Each run below is a few steps of one of 7 hidden systems, one row a step.
q_90, trace 1, 11 rows:
[[ -4  -8  -1  23 -14 -14 -20   3  -8  -3 -12  -5 -10  -2  10   1  -1   1
   17  -7]
 [  8  -5  -2   1  -9   8 -12 -17  -1 -14 -17 -14  22   8  10   6   1 -11
  -11 -10]
 [-11   7   6 -14  20  10  15   3   5 -13   7 -10  14  -9   4  -5  -4 -12
  -10 -14]
 [-13   2  -2   0  12 -20  25   9   1  12  -4   9 -16  -8   8 -12  -2   6
   -3  -6]
 [ 10   6  -9  -2 -14  -7   5 -16  10  19 -13   9 -16  15   4   1   0   1
   -1  17]
 [ 14  15   7 -13 -13  16  -9   6   3   0  14 -11  -1  11  -7   4   0 -12
    1  21]
 [ -1   0  15  10  -1  -2  -4  22 -19  -4  24  -6   4  -1  -4  -5  14   5
   -1   1]
 [  2 -12  -5  20  -6  -9   6 -16  -9  -5   4  19  10   0  -1   5  11  13
    2 -17]
 [ 13  -2 -11 -10  -6  11   4 -13   8 -11 -10  14   5 -16  -9  15 -18  -4
    2 -13]
 [ -1  -7   3 -15  17  11  -4  25  -4   5 -15  -2  -5 -19  -6   0 -19  -2
   -7   7]
 [-25 -10  -5  11  20   1  -7   3  -2  15 -10  -4  -3   7   1  -8  10   9
    0  17]]
q_856, trace 2, 11 rows:
[[  1   1  -4   2  15   4 -10  -7  -7  -2  10  -8   6  24   5 -13  16  21
    0   4]
 [ -3  12   4  15  -1  -4  -3 -24  -3 -17  15  13  -4  11  -9   5   0  -2
   12 -15]
 [ 21  -1  18   6 -14 -14  -1  10  -1 -12  -1   6  -9 -16   1   7 -15 -10
    6 -14]
 [  4 -13   8  -2  -1  14  -4  18  -6   7 -26   2  14 -10  13  -2  -2  -6
  -13  -9]
 [-30  -2 -14  -4   9  14  10  -7   8   8  -5  -4  15  -9  -5   6   3  -8
  -11   8]
 [ -4   3 -18 -10   3 -14  21  -4   8   8  13 -14 -16  -6  -3   0  -1   9
   10  15]
 [ 17  10  -5  -5  -5  -8 -11   2  -6   6  -2   4 -17  24   6 -16   2  19
    2   5]
 [  3  12  21   7   2   5 -19 -11  -3 -14   7  10   7  22  -8  -2   3  -8
   -9  -1]
 [  3  -7  20  12   1   4  11   6  -3 -16  17  -1   4 -13   0  10   3 -21
   12 -12]
 [  1 -17 -13   8 -21   1   4  17  -6   5 -15   4   4 -20  14   6   1  -2
    6 -13]
 [ -4  -2 -17 -12  -3   6  -4  -9   9  11 -18  -2  19 -12  -5   6  -9  12
  -20   6]]
q_692, trace 3 (11 x 20):
[[ -7   0  -5  -2  -2  -9  -5   8  21   9  14  19  -2  -3 -14  -1   2  22
    3  18]
 [ 19  -2  -7   0  -6   5 -20   0  12   9  -5  -4  -3  -5   2   3  -5  19
   24   7]
 [  3   7   4   7   1  17 -30   2 -15  -2 -18  -3   3   0   4  -2  -8   3
    8 -17]
 [-12  -8  13  17  25   2  -6  -7 -18 -15  -4  -8   7  -2  -4   3  -1  -5
   -2 -13]
 [-11 -14 -11   3  14  -3  27  -9   1 -13  -1  -6  -4  -4  10   3   5 -16
    7  -9]
 [-13   4 -15 -16 -14 -16  16   7  17  -8  -7   5  -8   1  11  -7  -6 -12
  -12  -4]
 [  6  14  13 -17  -1 -13   0   9  20  11   2  -4   5   4   3 -12  -4   8
  -21  14]
 [  8  19  15   3  -4  10  -2   3  -1  28  12  -8  -2   6   4  -8  12   7
    8  13]
 [  8   8   5  23 -24  -3 -12  -9 -20   4   8  -1  -7   6  -4   8   7  -1
   10  -1]
 [ 25 -14   1   5  -7   4   0 -13 -19 -18   0   0  10  -1  -7  15  -2  -2
   -5  -9]
 [  1 -12  -8 -12  12  22  18   6  -9  -9  -2  17   8 -12  -8   7  -3  -6
   -8 -11]]
q_129, trace 4:
[[-13   4 -14   7  -2   9  -4  -1 -37  -5   1  -9   2   2  -5   0   4   2
   -5 -11]
 [  7  -4  -3  -4   7 -17   3 -11  -6 -22  -1  16 -13  12 -14   3 -12  -1
  -13   1]
 [ 23  -8   0  -9   8  14  12   7  12  -6   5  12  -9  -1   5   0  -1   0
   26  -6]
 [-19  -1  -8  -2 -18  14  -6  25  11   7  -4  20   4  -3   5  -5   6  -7
    2   0]
 [-10  -6  10   4   4 -19 -11  -3  23   8  -7  -7  14   0   1  -1   1   8
  -17  17]
 [ -2   8   1  11  11   3   1 -18  -5   5   7 -30   9  -9   8   2   5   8
   16 -11]
 [-10  17  -8   1 -14  -8  -3   2 -27  -9  -4  -4 -12  -2  -2  -2 -10  -7
   -9 -16]
 [ 25  -6  12 -10  14  -6   1  -1  -6 -10 -11  10 -12  13  -2  -3 -11  -1
  -13   4]
 [  7  -5   2  -1   9  30  15   3   3   3   6  15   0   6   4   1  13 -12
   18  -1]
 [-20  -1  -8  -1 -27  -7   8  17  15   3  10  12   1  -2   0   2  10 -11
   -8  13]
 [ 12  -5   2  -4  -1 -15  -7  -1  16   8   5 -17  17  -3   3  -3   3  24
   -8  13]]
q_143, trace 5:
[[-14   1   0  11   1   3  20 -12  15  15   4  13   6 -18  -4  10   4  -6
    8  -2]
 [ 10   2 -10  -8  -6 -10  18   3  -4  19  -1 -18 -11 -21   4   4  -8   8
    4   8]
 [  5  18  -2 -13   3   3 -12   0 -17  15  -9 -12  -5  13  -2 -11  -6  12
  -19  10]
 [ -2   9  11   5   9   2  -7  -7 -11 -12  19  11  -6  22 -19   0   6  -1
   -3  11]
 [ 13 -20  -5  10 -13  -2   8   5  -7 -21  13  10  -6   9   4   6  13  -9
   15  -3]
 [  7 -16 -13  -3 -25   6  -9  10   9  -5 -18   8  17  -6  12   4   1  -1
   -6  -8]
 [ -4   1   9  -7  11   9 -10   8  21   7  -2   8  19 -21  -9   2 -12  13
   -4  -2]
 [-11   4   1   3  28   3   4   7  -7   7   0  -4 -16 -19  -4  -3 -10   9
   20  -6]
 [-14   6 -16   5  -1 -12  -6 -13 -14  -3 -16 -18 -21   6   3   0  -9  -8
    1   3]
 [  3  10   3  -9  -4  -5  -4 -16   7 -18   7 -19   8  19  -1   0   0 -13
  -14   9]
 [  2   4  14  -4  -1   6  15  13   5 -10  21   7  10  11  12 -11  18  -9
   -3 -11]]
q_856, trace 6:
[[-12 -19 -20  -2   7   2   3  17   2  -4  16  -5   1  -7  -5  -1  10  13
   14  14]
 [  5  -7 -19   6   5  -9 -14 -15   3  -3  -2   4  -1   6  -3  -2  -1  29
   14  -2]
 [ 10  16  10  -4  13   0 -16 -15   6 -12  -4   8  -4   3  -9  -2 -20   7
    5 -14]
 [ -5   6  25   4  16  -4  -5  16  -3  -9  -6  -2  -9  -8   4  -6 -13 -15
    0 -14]
 [-16 -14   1  12   0  -4   6   3  -3   0 -21 -11   2  -2  20   0   6 -21
   -3  -7]
 [ -7   1 -24 -11 -17   3  15 -15  15   0  -8 -10   9   0  12   5   3 -12
   -6   0]
 [  4  19  -8 -23 -11  -8  13   6  13   7  17  -2   1   1   2 -10   1  13
  -10   5]
 [  5  13  18   7   2  -9   0   4  -7  20  13  10  -2  14  -2 -14  13  19
   -9   8]
 [  9   4  18  22  -4  10  -4 -16 -14   8   6  10  -5  11 -10  12   9 -10
    7   8]
 [ 14  -6   0   1 -18  16  -4  10 -13 -13   6  -3  -4  -9  -9  18  -6 -19
   12   2]
 [  2 -22 -14  -8  -4   7  -7  24 -11 -13  -3  -6  15 -14  -1   2  -1   9
   -9  -3]]
q_956, trace 7 (11 x 20):
[[ -9  -2  -6   0   6   4 -22  -2 -11  -2 -28   8  -6  19  -1  -5  -8  -2
  -15   4]
 [ -3  -2   3  -6  13   3   4 -10  11 -25  15  -3  -5   6 -15  10  -6 -18
    6  10]
 [  3  -9   2   1   4   1  17  24  -4  -1  13  -7 -12  -6  15  -8  11  -3
   21  -4]
 [-12   0  -1  11 -18 -13  -7   1   6   4 -13   5   8  15  22 -12  13  -1
  -11  -9]
 [  8  17  13  -3   3  -2   1 -25  23  -1   5   2  15  -3  -6   6 -10   1
   -3  -7]
 [  9  15   4  -7   2  16  11  13 -16  16   3   0 -10 -22  -5   1 -11   1
    8  -7]
 [ -7  -4  -1  10 -11  -3  -9   5 -27   8 -15  -4  -5   7  -3   2   3  -7
  -22  13]
 [ 13 -12  -7  -6  11   1   6 -23   6 -16   6  -7   9  14  -9   9   5  -1
   -9  15]
 [  3  -3 -22 -15  -5   3  19  15   5  -7  17   8  -9  -7   1  -4   2   9
   18  -6]
 [-13  -5   4  12 -15 -22 -15  24   6   6  -5  13  -1  -3   7 -10   4  12
   -6   0]
 [  6   3  16   5  17  11 -20 -17  19   4  -8   4  16   7  -2   1  -2   9
    2   1]]
q_956, trace 8:
[[ -8   4  22  10   5 -22 -14  22   2   5  -1   6  -9 -12  -3  -8 -11   8
   -3   0]
 [  8   2  19   9  21  20 -16  -8  -2   7 -15   4   0  17   4  -5   3  -3
    5   1]
 [ -9   9 -10   1 -13  18   5 -11  -2 -13   7  -7  -4   3  -1  11   0 -31
   14  -4]
 [  4  -7   6   4  -9 -19  16  11  -7  -5   9 -26   5 -17  10   4   3  -7
   -6  -3]
 [  7   0  -1  -7  10  -5  11  -4  -2   9 -13   7  10  12  15 -16   6  17
  -21 -10]
 [ -7  19  -7  -6  -8  -2   6 -15  12   4   3  28  -8   4 -15   3  -9  -2
   -6   2]
 [ 16   0  15   3  -5  -2  -2  16  -1  14  10  -1 -12 -15 -12   9  -5   1
    9  22]
 [  8  -8  -5   0  -4  22 -17  10 -17   5  -6 -10   9  15   8  -5  14   6
   -2  10]
 [-15  -2 -20   2  -6   0  -4 -20   1 -24  12  -4  16   5  -8   8   5   0
   -1  -7]
 [  7 -11  -4   0  11 -17  12   5   4  -7   4  -1  -4 -25  -1   3 -11  16
   14 -14]
 [ -2  -4  -1  -4   6   1 -11  20   1   9 -30  17  -9   3  13 -14  -9   4
   -6  -7]]
q_143, trace 9 (11 x 20):
[[-10  13  10   1  16  -1   6  -9  -3 -14  26  -6   6 -10 -17   6  -4  -1
    1  -8]
 [  4 -10  -7   0   3 -12  21   9 -19 -14  -3  -2 -16  -1  12  -6   0  -6
    3 -17]
 [  0  -2  -7  -7 -10  -4  -3  -8  10   1 -28  12   1  16   9  -2  -5 -11
  -22   3]
 [  4   5  19  -7   7  11   4   1  29   6  14   7   8   2  -6   4   2  -8
    3  18]
 [ -5   0   2  11  -1   6   8  20  -7  17  11  -5  -8  -7  11  -7  15   6
   22   1]
 [ -6   3 -12  14 -15 -16 -14 -14 -14  13 -13  -6   3   0  -1   2   0  16
   -9   0]
 [ 22  11   6  -8   5   4  -3 -20  -3 -12  12  -6  10  -3 -17  12 -12   6
   -6  -2]
 [  6  -2   3 -10   6  18  10  24 -20 -14   9   6  -8  -1   0  -4  -1 -12
    2 -11]
 [-16 -23  -9   8   0 -10  -6  10   0  -6 -21  16  -4   8   4  -3   3  -5
  -13   7]
 [  5  -8  -7  -4   7   4  -1 -19  33  -1  -3   2  11   2  -1   7  -2   3
   11  10]
 [ -6  19  -4 -10  -9  13   2  18   9   7  15 -10  -3 -14   6  -6  -1  -1
   21  -6]]
q_90, trace 10 (11 x 20):
[[ -2  -4  -5  -2   6 -23  17 -18  16 -19   0   8  -9  12   2  -1  -4  -9
   -4  -4]
 [ 22  -1   0 -18  -7   4  15  15  18   0  -5   5 -12   2  16  -5  -4  -9
    9   0]
 [ -7   8  12  -3 -18   6  -4  25   7  22   0   8   6   1   5  -8   9  -5
  -12  14]
 [ -2   8  18  18   0  -5   2 -15   0  18  18  -9  11  -3  -8   8  13   5
   -1  13]
 [ 11  11 -10   5  -9   7   7 -14 -21  -2  14 -11  -4  -9  -5   9  -1   6
   17 -14]
 [  7  -2 -11  -8  -8  -3  -6   6 -25 -15  -8  11  -2  -1 -11   1 -13   5
  -19 -10]
 [  5 -21   7  -4  28   7   0   0   3 -10  -8  18   4   7 -10   2  -3   2
  -11   9]
 [-16 -13 -10   1   9  15   3  11  20  -3   3  11  -7  -6   1   2   3  -8
   26   5]
 [-12  -4 -11   2 -22 -17 -15  13  16   2  -7 -13   0 -14   8   2  -4   1
    5   8]
 [ 10   7   7  -1   3  -1 -15  -9   5   7  -8 -25  20   3  11  -6   1  15
   -8  -2]
 [-11  28  10  -1  14  11   0  -9  -7  -3   9  -2   3   7   3 -11   0   0
    1 -22]]
q_151, trace 11:
[[  7  -2  24   6  10  12   2  -1 -14   3  -1 -15  23  -7   2   5   5 -11
  -16  -5]
 [-11   2  -8   8  15  15  23 -14 -22  11  -2   4  -1  -8  -6   6   5  -3
    0  -7]
 [ -6  -1 -30  -9 -17 -12  12  -3  -7   3  -1   6 -10  -7 -12   7  -9   6
  -11   8]
 [ 17  -6  -9 -22   5  -2  -8  14   8  -6   4  -1  -1   3 -10  -4 -10  20
   -8  19]
 [ -2   4  13   0  12  14 -16  18   7  -7  13  19  -5  15  -4 -12   5   3
   13   3]
 [-12  -9  12  25 -11 -11  -8   6   8 -10   4  13  -2  -6   2   6   5 -13
   17  -8]
 [ 11 -13  -3   8  -4  -2  -2 -11   6  -5 -15 -17  12 -17  15   8  -6  -1
   12 -17]
 [ -9  19  -5 -13   8  16  -2  -8  -5   2 -14 -17  14  -2  10  -6  -8  -3
  -12 -17]
 [-24  12   7  -3  16 -10  13  -1  -5  11  -1  -4  -7   1  -6  -7  -2  -6
  -23  11]
 [  8  -6  -8   0   5 -12  16  -6   1  13  -2   6 -26  12  -1  -1   3   4
    7  22]
 [ 19   4 -11 -10 -28   4  -8   2   7  -7   9   7  -5  21   3  -1   7  -1
    5  10]]
q_151, trace 12 (11 x 20):
[[-10   1 -15 -13 -10   0  -2  15  11  -4  20  -8   5 -14 -15   5  -2   7
    2  18]
 [ -1 -11   0   3  19  -4 -17  18  -4  -4   6  -3  -1   2   1 -13   3  27
    9   1]
 [ -5   7   8  15   5  -4 -21 -12   2 -14  -6  19  -8  12  -3  -3  -7   1
   11 -17]
 [  3   3  12   3  -7 -10   3  -1  13 -14  -4  -8  -6 -16   5  10 -17 -24
    8 -12]
 [  3  -7  -2  -8   6  12   9  14  -2   6 -21 -16   4  -6  24  -7   0 -11
   -3  -8]
 [-23   6  -7  -1   3   8   4 -14   4  13 -12   5  11  16   5  -7  11  -5
  -22   5]
 [ -5  10  -1   0   0 -16  18 -17  13  13  19  -6  -4   0 -10   4   4   4
   -3  20]
 [ 23   7  -5  -4 -13  -7   0  11 -12   9  13  -7 -16   7   5  -8   4  18
   11   8]
 [ 16   1  12   5 -13   3 -20   4 -17 -13   2  11   5  19  -5  -1   4   0
  -13  -2]
 [ 10 -10  19   7  10  12  10  -5  -3 -16  12   9  10 -10 -13  16  -1 -15
    3  -5]
 [ -4  -9 -17  -2  -3  14  17  12  -9   3  -4   7   1 -25   5   5  -2  -2
   14 -19]]
q_692, trace 13:
[[-19   9  -7   9 -16   4   2 -17   5  -1 -12  -2  -2  11   9   4   5 -28
   -1  -4]
 [ -2   7   4  -8 -10 -16   3  -2   2 -16  13 -24  10  -7  -6   6  -7  -9
  -19   4]
 [ 12   1  -4 -14   5   3  23  13  -8  12  11  -7   7  -2   9 -11  11  16
   -9  -1]
 [ -1  18  -1   6  -9  -4   5  -6  -2  15   5  32 -15  12  -6  -6   3   9
    1  -2]
 [ 25  -4  16   4  -7  -6 -13  -3   5  -4   2   4 -10  -1 -13  15 -12  -5
    6  17]
 [ 10 -15  -4  -3  -5  32  -8  17 -12  -1  -8  -8  13  -5   5   7   6  -8
    4   4]
 [-29  -2 -11  10   2   7  -8  -2  -8  -6   3  12  16  -2 -10   1   6   6
   -9  -9]
 [ -2  -9 -10   0  19 -16   9 -15  14 -12   9  -5  -1 -13 -10   7  -9  14
   12  -1]
 [  8   2 -15 -16   2   3   5  13   6   0 -18  -2 -17  -5  17 -11 -13   1
   14 -11]
 [-14  11  16   1   7  -6 -20  10   2   2 -17   9  -5  16   5 -15  -6  -4
  -18   0]
 [ -3   0  23  11  16   2   1 -12  10   3  12 -20   9   9   2   2  13  -9
    5  15]]
q_129, trace 14:
[[  2  16  12   5   3  -3 -13   1  -9   8  -6  17 -28  14 -10  -4 -10  -3
    2  10]
 [ 16  -9  21  12  -4   8  -7   5   2  -3   6   2  -6  11   2   7   9 -19
   13  14]
 [ -2 -14   2   6 -18  11   5  10   0 -13  12  -1  23   0   8   7  20 -14
   -3  -4]
 [ -5  -6  -9  -7  -5 -13  13  -4   9  -7   4   2  24 -12  -2   2   0  12
  -23 -10]
 [  5  10 -11 -10  13  -3  11 -13   4  14  -5  -1  -1 -19  -4   1 -15  22
    3  -8]
 [ -6  14  -9  -3   1   9 -11   4 -11  15 -14   0 -25  -6  -7   1 -16   0
   11   7]
 [  0  -9   7   4   5   2 -20   9  -7  -7  -8  -5 -16  18  -3   0   0 -13
    1  24]
 [ -1 -17   5  10   7   6  -1   0   0 -22  14  -5  10  18   9  -1  20  -9
   10   0]
 [ -8   1  -5   2 -14 -11  13   2   9 -18  16  13  14  -2   7  -4   9   0
   -2 -24]
 [ 12  11   4 -10  -5 -14   7   0  15   9  -8  12   7 -15   4  -5 -15  16
  -11 -16]
 [  4  14   7  -3   9  17  -4  -2  -1  29 -20  -3  -2 -14   0   1 -13   2
    3   2]]

Which system made each of these runs?
trace 15:
[[-11  14 -16 -16   2  10   4  16  -8   4   2   3 -18 -15 -11  -1 -16   2
    5   1]
 [-12 -15  -8  -4   2 -10 -17  24   0  -5 -13   6  -9   5  -5  -5  -6   3
  -11  19]]
 => q_151
trace 16, 2 rows:
[[  2 -11  12  27   6 -11 -12 -20  -7  -1 -12 -13   8   4   7   5   7   0
    2  -4]
 [  8  10  -9  -7  -8  17  11 -17  -2 -10  -7  -2   1  -6   4  10 -11 -20
    8 -20]]
 => q_856
trace 17, 2 rows:
[[  3  17 -12  -9  -8   7 -16  -4  18   1  -8   8  -7  -5   0  -1 -18   7
   17 -10]
 [-12   8  16  -3  -3  -3 -22  22   8  -2  -3 -18   2  -6   3  -4  -9 -12
   -7   8]]
 => q_151
trace 18, 2 rows:
[[  2   7  -9   5 -17   9   8  -6  -3  30   1  -7   7  -1   9   1  16   8
    2   7]
 [  2  11  -5   4 -13  -3 -10 -14 -17   6  12 -15  10   4 -13   6   5  14
  -15  13]]
 => q_151
trace 19:
[[ 16  -3  -3   2   0   8   2 -19   0   1  13  -2   1 -11 -22  22  -7   3
   10  14]
 [  1 -14 -18  -2  -8  10  -6  18 -11 -10   6  -6  -3 -22 -11  12  -8   1
   16   4]]
 => q_129
trace 20:
[[-10  13   3  -3  15   9 -24   7  -9  -1   1   2 -14  19  -9 -11  -3   4
    3  12]
 [ -1  -3   6  17   2   0  -9  -9 -11 -21  16  -5 -10  12  -7   7   6 -12
   21   1]]
 => q_956
trace 21, 2 rows:
[[  4 -11  -8   7 -16  -2  -7   7  13  18 -11  -7  12 -14  14   1   6  13
   10   1]
 [ -7  21  -1  -3  -4  11 -19 -13   5  10  -4 -15  21  -6  -2   1  -5   9
   -8  -4]]
 => q_90
trace 22:
[[  9   1 -11  -8   7 -15  22 -13  11   4   3   2   2 -16   0   0  -8  19
    3 -12]
 [  5  20   7  -6   4  -3  -4   7   3  22 -14  20 -17   2   2 -14 -11  12
   -3  -3]]
 => q_856
trace 23:
[[-20   2  10   5  -8  -7  -2  22   7  -2  20   8  -7   6  -8  -2  10 -12
   -2  18]
 [ 12 -16  -6   6 -17 -10  -2  -1  17   1  10  -6  14   2   9   4  15  13
    6  11]]
 => q_692
trace 24, 2 rows:
[[ 10   2  -8 -21  21  10  19   3  -1 -12   7   7  -1  -7  -3  -5 -10   9
    3 -15]
 [-13   4  -8  -6  -3  -5   0  21  -3   0 -14  20 -26   6   3 -10 -10 -10
   -3   1]]
 => q_143
trace 25 (2 x 20):
[[ 10 -13   9   8 -14  -1 -11  15  12  -8   0  31   8   7   5  -2   7   3
    3  -6]
 [  2  -6  15   9   1  14 -11  -2  20   5   0   4  26 -18  -3  10   0   0
    8  -3]]
 => q_856
trace 26 (2 x 20):
[[ 27  -3   7   0   5 -10   6   4 -17   0  -1  19 -18   4  -1  -5  -5  16
    4  -8]
 [ 12  -3  -1   2 -12  16 -16  -1  -9  -1 -21  18 -10  11  -4   8  -8 -14
    0   4]]
 => q_143
